(in the rows, 128 means zero)
The rows of R fall into 4 groups, which share some directions, and each row is roughly a mix of its group's hidden directions.
R (164 x 11):
[[105 132 161 115 100 146 133 122 101 179 119]
 [108 145 119 158 113 115 118 128  65 116 122]
 [164 135 140 142  69 128 117 119 129 117 159]
 [115 161 118 119 145 104 164  99 125 106 166]
 [162 129 157 145 100 136 139 106 146 125 175]
 [ 81 107  94 128 156 148 106 146 146 120 138]
 [170 103 112 168 149 148 134 108 148 112 114]
 [151 123 130 179  99 132 123  92 116 145 150]
 [107 144 105  96 116 142 174 152 142 100 139]
 [151  84 140 153 130 102 109 136  96 141 157]
 [167 105 162 150 128 127 136 136 147 130 175]
 [102 123 151  93 143 115 176 126 158 136 115]
 [118 150 103  90 118 118 100 163 134  95 110]
 [102 120 151 166 147 154 152 158  96 136 136]
 [133  85 142 145 160 158 148 132 152 126 161]
 [114 118 148 109 118 129 156 101 155 181 140]
 [ 95 163 133  90 101  93 134 128 113 134 111]
 [120 160 123 154 131 168  93 110 121 138  93]
 [170 155 143 124 121 108 153 105 123 138 171]
 [118 144 153 124  85 162 109 110 107 163 129]
 [105 135 144 122  89 142 104 115  96 172 123]
 [117 165 111 156 135 106 157 118 102 113  91]
 [145 174 131 140 108 129 178 115 133 121 154]
 [ 81 146 154 134 115 109 141 141  98 161 114]
 [102 137 123 144 116  75 119 146 146 110 164]
 [182 125 127 127 113 156  83 112 127 117 126]
 [111 109 137 146 178 125 114 168 134 145 153]
 [108 129 127 156  83 131 117 141  82 100 125]
 [113 118 152 110 105 155 149 135  89 163 103]
 [111 105 141 111 140 180  98 149 146 115 149]
 [ 90 130 136 120 129 128 183 114 120 166 129]
 [ 86 143 143 141 133 144  79 106 105 145 126]
 [144 111 136 164 153 140  79 116 116 157 114]
 [172 102 155 138 141 162 118 162 134 146 125]
 [165 134 132 130 113 150  73 137 105 111 110]
 [154 154  92  98 152 107 115 143 134  91 128]
 [142 100 131 118 110 157  82  88 142 127 116]
 [112  96 159 104 100 150 106 149 131 154 153]
 [120 107  97 125 115 154 104  82  94 136 116]
 [129 147 102 115 110 137  88  92 157  98 124]
 [121 131 168  83 118 110 147 143 150 100 149]
 [ 72 104 142 117 130  89 127 148 149 132 127]
 [123 139 100  94 130 107 144  84 127 150  94]
 [142 166 148  97  82 120 140 117 125 113 102]
 [157 170 101 109 130 114 118  84 116 143 135]
 [167 137 117 136 134 148  82 139 125  85 132]
 [108 122 145 117  86 148 119 112  97 173 126]
 [139 127 113 191 120 148 125 127 167 127 126]
 [146 156 129 115  79 131 164 100 135 104 128]
 [133  71 135 150 145 107 142 163 145 123 124]
 [143 105 139  96 142 162  94 158 149 126 152]
 [ 98  93 135 140 131 107 139 115 141 167  88]
 [117 135 125 138 104 112  80 158  86 136 143]
 [100  82 119 115 141 110 103 105 122 144  92]
 [178 121 123  93 130  91 151 130 114 139 144]
 [138 120  97  98 152 142 101 110 111 173 141]
 [135 123  95 127 174 104 129 149 155  91 130]
 [180 121 147 157 134 141 120 150 142 101 153]
 [102 149 155 113 112 136 126 124 112 183 102]
 [133 159 105  81 136 112 122 135 136  83 138]
 [ 75 137 139 159 124 159 102 125 135 120 104]
 [114 134 156  92 143 146 128 159 120 148 174]
 [125 128 121 156 140 169  95 122  85 123 155]
 [146 150 160 151 139 144 114 157 173 125 151]
 [ 96 145 126 147 123  94 171 109 105 147 108]
 [ 84 100 148 117 121  88 126 161 149 132 130]
 [158 125 153 127 129 152 139 139 187 142 112]
 [109 107 144 124 147 133 120 134 110 144 193]
 [157 129  99 128 151 108  88 143 145  95 106]
 [148 140 112 102 114 114 103 118 172 151 163]
 [ 72 134 127  91 115 137 103 135 107 121 109]
 [144 121 115 136 105 130  65 145 118  97 128]
 [103  92 127 131 138 101 136 104 143 161  87]
 [178 130 153 102 111  89 148 134 115 135 116]
 [120 139 124 176 141 155 109 124 102 125 171]
 [101 107  68 122 151 154 129 122 123 124 143]
 [139 150 125 175 104 148 101 150 163 121 137]
 [125 135 162  81 111  93 135 142 122  97 140]
 [110 165 114  91 134 103 151 157 146 100 124]
 [ 92 129 116 122 121 157 112 140 114 122  70]
 [ 77 139  85 116 146 161 114 132 129 122 129]
 [111 115 146 163 103 148 150 103 101 165 118]
 [138 161 110  93 132 114 144 103 149 173 137]
 [156 148 107 174  97 134 102 149 108 131 125]
 [ 80 139 131 122 122 162 143 145 141 107 167]
 [137 115  88 139 117  92  97 120 164 102 125]
 [116 166 161 154  99 128 120 114  88 145 123]
 [149 117  90 129 149 110 106 137 165  88 128]
 [179  98 149 138 110 103 157 116 129 128 149]
 [126 106 152 181 106 137 132 104 126 161 145]
 [118 155 119 128 103 100 112 163 171 104 135]
 [ 74 132 145 124 138 108 162 152 111 152 122]
 [100 175 114 118 104 102 139 121 132 167 119]
 [149 137  97 116  97 108  87 106 159 119 117]
 [122 141 148  91 106  99 143 129 173 115 151]
 [ 79 126 116  96 120 105 121 120  91 153 119]
 [130  80 135 145 159 155 116 143 104 134 160]
 [ 79 132 129 122 159 100 164 153 129 142 125]
 [142 134  85 135 165 111 160 113 149 101 114]
 [141 155 110 131 101 149 102  91 167 108 124]
 [ 75 123 130  91 131 123 112 143  91 134 115]
 [103 153 148 153 108 107 147 119  82 146 109]
 [177 155 112 160 128 147 131  93 130 123 147]
 [119  87 145 174 153 149 151 142 124 122 148]
 [145 124  94 111 132 101 139  77 131 138  96]
 [141 110 122 131 153  90 172 122 169 118 124]
 [144 169  99  90 120 125 125  90 111 135 143]
 [105 134 163 134 101 150 157 121  86 153 134]
 [111 140 129  90 107 112 169 154 148  98 137]
 [ 85 111 143 104 145 136 155  94 146 145 104]
 [119 137 131 130 176 117 170 170 121 141 123]
 [136  98 138  72 143 131 113 130 155 122  98]
 [105 127  91 104 179 112 111 147 147 133 137]
 [ 79  99  81 126 140 128 135 117 128 115 146]
 [124  98 107  79 133 130 110  91 143 113 107]
 [ 84 128 127 122 134 110 178 116 130 163 131]
 [144 102 171 122 125 103 149 153 133 127 171]
 [163 118 160 152 145 140 161 142 153 106 152]
 [184  89 145 106 143 140 118 143 125 137 116]
 [ 95 102 152 135 121  92 148 164 140 153 118]
 [ 83  76 149 107 135 116 113 128 124 142 116]
 [157 136 134 144  98 110 109 174 127 112 162]
 [172 125 164 122 130 109 129 137 141 139 176]
 [133 128 110 103 152 146 138 101 143 140  71]
 [135 158 163 113 125 184 110 142 139 136 134]
 [145 175 131 154 126 161 131 148 159 151 142]
 [105  96 142  82 121 125 100 133 117  89 125]
 [157  86 111 106 161 142 122 150 139 102 148]
 [125  96 151 127 108 153 106 165 134 151  91]
 [134 163 136 122  84 105 116 138 167 101 125]
 [136 128 122 156 107 109 147 106 175  97 103]
 [147 103 110 138 138 143 138 154 114  68 139]
 [ 91 136 142  97 123 107 157 142  82 133 119]
 [138  96 105 122 144 155 141 158 102  84 137]
 [135 141 168 126 115 139 130 164 159  90 151]
 [ 94 107 131 142 160  90 135 111 168 140 134]
 [111 126 102 134 163  85 143  91 150 135 115]
 [198 131 136 120 143 115 124 131 122 152 144]
 [ 73 132 128  91 118 125 115 140 102 123 100]
 [127 123 161 106 169 149 170 145 125 148 141]
 [127 140  89 165 112 112 113 109 105 145  91]
 [100 104 130 159 126 155  99 119 143 159  93]
 [144 127 165 149  76 143 145 105 107 133 124]
 [188 148 113 148 144 152 111 130 131 149 140]
 [182 114 117 123 120 156  91 114 141 107 135]
 [140 180 114 124 125 132  97  82 126 140 131]
 [125 116 149 184 116 145 141 141 119 169 123]
 [121 117 115 187 117 146 127 125 171 116 117]
 [128 112 126  99 123  95 164 132 132 118 180]
 [141  86 126  90 133 156 101 143 151 139 153]
 [138 127 126 110 132 161  69 159 110 120 130]
 [ 65 159 132 102 124 123 142 139 113 120 133]
 [123 109 102 136 127 141  97 118 121 128  65]
 [157  94 144 131 144  94 156 167 143 129 141]
 [114 152 117 111 120 113 143 106 100 121  70]
 [160 119 127 157 142  93 141  91 121 147 160]
 [139  96  94  98 155 144 131 131 168 119 149]
 [105 106 122 142 113 155  81 103 139 141  96]
 [150 119 171 128 131 124 150 162 138 129 174]
 [118 123 154 168 120 150 112 174 129 111 155]
 [160  86 131 148 149 155 127 120 157  96 134]
 [125 184 106 119 125 139  97  90 130 133 121]
 [128 131 169  76 133 121 144 147 135 114 161]
 [112 134 108 158 130 115 169  98 124 144  87]]
In each list below, three rows fit none of the groups, and each other row fits one group, some only roughly. Which are they? Name them in the order they come.
  k519: [149 166 110 166 134 152 122 144 100 121 160]
  k993: [106 130 114 103 130 131 153 152  80 131  88]
  k180: [146 156 139 169 112 129 152 137 155 130 170]
  k234: [154  89 106 151 153 150 122 146 149 162 135]
  k436: [121 148 137 110  87  98 114 136 135  89  95]
  k68: [ 85 119 148 133 118 138 101 103 137 163  95]
  k943: [162 112 113  97 151 121 139 136 172 152 151]
  k441: [ 90 141 159 104 103 115 127 163 148 113 152]
  k894: [137 146 143  93 131 127 157 121 184 122 149]
  k201: [154 149  84 101 144 117 108 108 145 102 106]
  k613: [121 100 118 125 158 121 161 103  87 151 107]

k234 k68 k943
  k422: [109 150 116 177 127 143 139 139  82 146 130]
  k210: [ 97 126 137 103 114 121 108  73 129 128  97]
  k996: [ 85  95 108 108 151 109  89 134 116 134 132]
  k10: [172 108 121 138 152 135 172 150 132 132 155]
  k398: [141 139 101  81 121 101 100 106 103 143 114]
  k261: [171 160 136 110 119  83 153 123 145 128 130]
  k138: [136 133 171 125 115 167 174 128 132 151 132]
  k125: [136 156 166 131 124  94 161 136 156 123 158]
  k427: [ 96 123 149 128 107 163 137 143 138 157  84]
  k859: [ 99  87 143 137 134 114 156 130 146 122  81]
  k120: [173 145 100 132 146 166 116 103 118 150 121]
  k581: [ 90  79 152 151 149 137 112 148 126 137 138]
  k988: [ 74 169 104 120 118 137 140 105 123 114 134]
  k957: [107  97 159 163 120 113 113 174 132 125 135]

k210 k859 k957
  k207: [ 92 111 115 176 144 165 119 138 111 141 125]
  k632: [ 86  92 172 150 134 116 115 148 135 119 134]
  k242: [136 107  96 114 131 109  90 118 157  85 122]
  k714: [ 89  95 154 115 138 131 170 147 135 116 106]
  k869: [105  85 173 144 121 125 134 142 124 162 145]
  k971: [131  94 106 185 136 152 114 124 148 135 138]
  k249: [108 133 166 146 121 113 142 170  97 132 158]
  k654: [ 86 161 111 102 129 108 125 142  88 138 143]
  k753: [118 151 116 100 110 140 101  83  91 135 118]
  k900: [ 97 113 127  75 121 142  98 136 101 135 147]
  k66: [ 64 135 157 137 117 139 118 132 143 111 148]

k242 k714 k654
  k661: [112 171  91 113 160 113 131 146 145 101 132]
  k377: [147 117 169 107 115 174 110 130 150 145 147]
  k907: [119 173 150 112  95  94 129 100 131 149 117]
  k116: [148 122 137 125 151 149  91 161 117  96 163]
  k647: [113 147 117 104 125 160  83 103  96 145 121]
  k877: [ 84 153  98 153 129 102 159 113 110 135 133]
  k45: [105 148 126 118 151  96 173 140 165 126 112]
  k5: [ 91 113 141 141 130 154 160 127 121 179 122]
  k189: [139 103 112  94 161 125 126 142 181 129 134]
  k77: [ 98 109 141  89  92 129 140 102 117 162 124]

k907 k5 k77
  k162: [113 118 160 175 133 138 134 157 150 164 126]
  k736: [135  95  98 178 140 144 110 117 108 129 104]
  k676: [139 136 132 156 152 140 171 130 126 177 145]
  k296: [ 65 133 123 148 125  97 128 127 139 119 156]
  k386: [129  86  84 116 140 112 129 136 172 117 132]
  k229: [151 106 136 156 136  94 129 180 120 106 135]
  k664: [138 140 116 100 112 117 104 170  90  97 134]
  k435: [161 152 147  96 153 164 135 143 114 149 151]
  k568: [ 87 115 125 167 133 142 105 129 149 159 157]
  k4: [160 123 105 118 127 126 145 171 107  87 149]
  k520: [148 121 147 174 118 147 113 160 144  95 147]
  k343: [146  94 152 164 157 140 107 137 112 163 131]

k229 k568 k4
  k208: [109 166 138  98  92  97 133 127 132 102 104]
  k405: [ 93 113 150  97 107  97 159 124 155 137 112]
  k22: [147 142 163 137  81 110 126 111 141 153 157]
  k376: [145 111 138 160 138 107 166 164 163 115 135]
  k18: [150 104 128 149 150 104 149 158 144  81 122]
  k195: [134 124 123  76 131  91 150  97 125 112 104]
  k575: [108 164 135 101 102  99 141 123 117 110  87]
  k253: [121 131 130  88 158 151 105  97 124 153  95]
  k337: [127  81 131 130 144 140 110 134  78 148 106]
  k23: [110 141 111 117 135  80 122 181 136 113 121]
  k490: [140 104 114 147 136 142  66 134 133 104 109]

k22 k253 k490
  k861: [137 128 124  87 144 112 147  98  95 117  88]
  k496: [116 131 124  77 154  85 138 116 104 133 115]
  k146: [171 157 131 140  97 158 160 114 139 114 120]
  k754: [ 88 105 122 101 162 115 140 116 164 113 146]
  k888: [ 93 147 158 102 102 103 136 156 147 104 138]
  k746: [147 101 110 166 144 152 105 123 139 158 162]
  k380: [100 145 126 176 115 149  86 138 119 112 115]
  k696: [147  84 110 171 144 138 130 101 154 136 138]
  k665: [ 90 139  95  94 108 124 128 119 134 105  90]
  k226: [157 118 152 171 137 169 134 147 133 156 132]
  k256: [113 116 164 111 135 185 130 148 107 130 143]

k496 k754 k380
